which system made each run
In the rows, zero is written as 128.
timu, path 1 (5 x 32)
[[ 97  70 120 156 132 130 123  99 138 123  88 103 118 148  55 168  66 156
  152 154 162 172 149 130  94 165 106 109 115 118 183 126]
 [ 79  64 130 164 141 120 149 117 120 106  83 109 126 163  61 158  79 154
  145 131 175 155 153 128  92 169  96 124 108 121 191 141]
 [ 59  75 132 170 139 124 155 132 110  83  93 119 140 164  62 149 104 147
  140 110 182 143 141 137  92 161  92 140  78 139 196 151]
 [ 54  85 121 173 132 130 154 132 106  76 117 116 149 154  77 144 139 146
  131 106 182 147 114 144  88 129  86 161  58 164 181 149]
 [ 48  94 114 181 126 130 130 127 124  81 127 116 143 139  77 149 159 141
  129 121 173 157 109 158  94 108  94 172  48 175 177 134]]
Nal, path 2 (5 x 32)
[[173 167 120  98 165 134  80 118  91 106  94 177  90 148 149 128 101 161
   82  86 172 125  84 115 160  98  50 132  84 152 125 121]
 [143 157 124 112 149 147 110 135  93 114 130 191 132 129 163 130 138 122
   93 117 143  98  97 128 147  82  91 152  90 161  91 121]
 [132 153 116 115 124 161 127 137 100 127 159 186 156 109 178 118 159  96
  107 148 104 109 116 133 128  85 145 155 121 154  70 119]
 [133 132 126 114 107 147 147 143 130 133 173 159 160 108 162 117 178  90
  135 172  65 111 145 132 117 101 199 116 170 133  76 113]
 [141 129 139 120  97 115 144 132 166 160 158 124 150  97 142 119 166  96
  144 167  61 111 165 123 116 126 219 106 209  92 101 125]]
maf, path 3 (5 x 32)
[[121 137 111 127 117 168 106 119 104 114 167 186 152 103 148 139 157 114
  113 170 114 141 123 146 118  71 135 149  98 170  97 106]
 [149 154 110  99 122 172  94 116 113 144 151 194 135 103 170 133 125 116
  107 170 113 132 117 137 135  91 128 141 118 152  76 107]
 [179 175 120  80 135 154  83 104 122 157 138 189 107 107 173 134 104 135
   98 158 106 127 121 125 160  96 117 134 141 118  87 102]
 [197 180 132  78 131 136  66 102 138 167 127 176  94 107 175 123  94 135
   94 140 114 114 113 117 177 112 115 118 150  97  88 105]
 [207 176 140  86 133 119  62 119 163 161 115 145  85 115 171 112 110 125
   98 119 108 107 111 116 182 125 133 100 174  94  94 111]]
nuvug, path 4 (5 x 32)
[[127 159 143 136 114 119 114 153 127  91 124 130 123 125 161 101 201 118
   82  75 141  83  80 145 159  85 116 157  74 149 123 130]
 [102 149 145 139 126 122 159 168 102  76 131 133 141 139 160  87 198 106
   83  72 137  77  91 138 149  97 107 164  82 142 125 148]
 [ 95 139 138 138 150 132 192 167  72  79 129 140 156 146 143  96 164  97
  106  76 134  78 110 124 126 118 104 168  96 145 118 169]
 [ 95 117 123 134 162 140 201 157  59  86 121 155 165 160 124 113 124  98
  118  99 142  94 132 119 113 129 103 166 113 141 115 175]
 [ 91 106 118 137 161 154 194 130  58 106 112 161 157 152 110 135  80 118
  136 129 154 117 142 119 101 146  85 154 107 140 130 162]]

runs to name
path 5 (3 x 32)
[[ 81 100 135 150 149 126 208 157  79  87 102 120 159 164 104 118 124 110
  126  94 153  98 140 118 109 149 101 151 113 128 151 175]
 [ 91  91 128 138 159 132 194 140  81 115 100 137 151 160  89 137  76 122
  148 120 151 122 157 113  98 173 106 140 137 111 151 168]
 [103  93 123 129 153 135 168 112  96 141 100 136 137 145  84 151  43 139
  159 152 151 149 168 116  88 182 101 124 146 108 150 153]]
 : nuvug
path 6 (3 x 32)
[[178 168 133  90 158 128 154 154  60 114 106 179 133 140 175 110 110 114
   95  87 127  83 129 101 153 114  97 141 156 108  95 152]
 [164 171 128  93 160 131 140 150  75 119 117 178 134 138 173 112 133 114
   87  83 134  84 107 112 159  96 101 149 131 126  96 140]
 [162 174 132  98 153 128 112 145 103 117 126 177 130 121 179 111 146 113
   85  92 129  87  93 123 167  75 100 152 117 137  90 131]]
 : timu
path 7 (3 x 32)
[[111 107 110 126 114 158  99 104 137 158 156 175 141  99 111 164 103 134
  149 205 108 167 156 141  94 121 164 115 142 139 118  89]
 [147 127 110 106 129 153  94 101 137 175 145 179 135 101 122 156  81 126
  147 197 103 156 155 128 110 133 158 111 171 112  97 105]
 [172 136 118  90 138 137  99  95 141 189 133 171 120 102 138 157  63 131
  136 193  99 142 164 119 133 140 144 103 189  92  97 109]]
 : maf
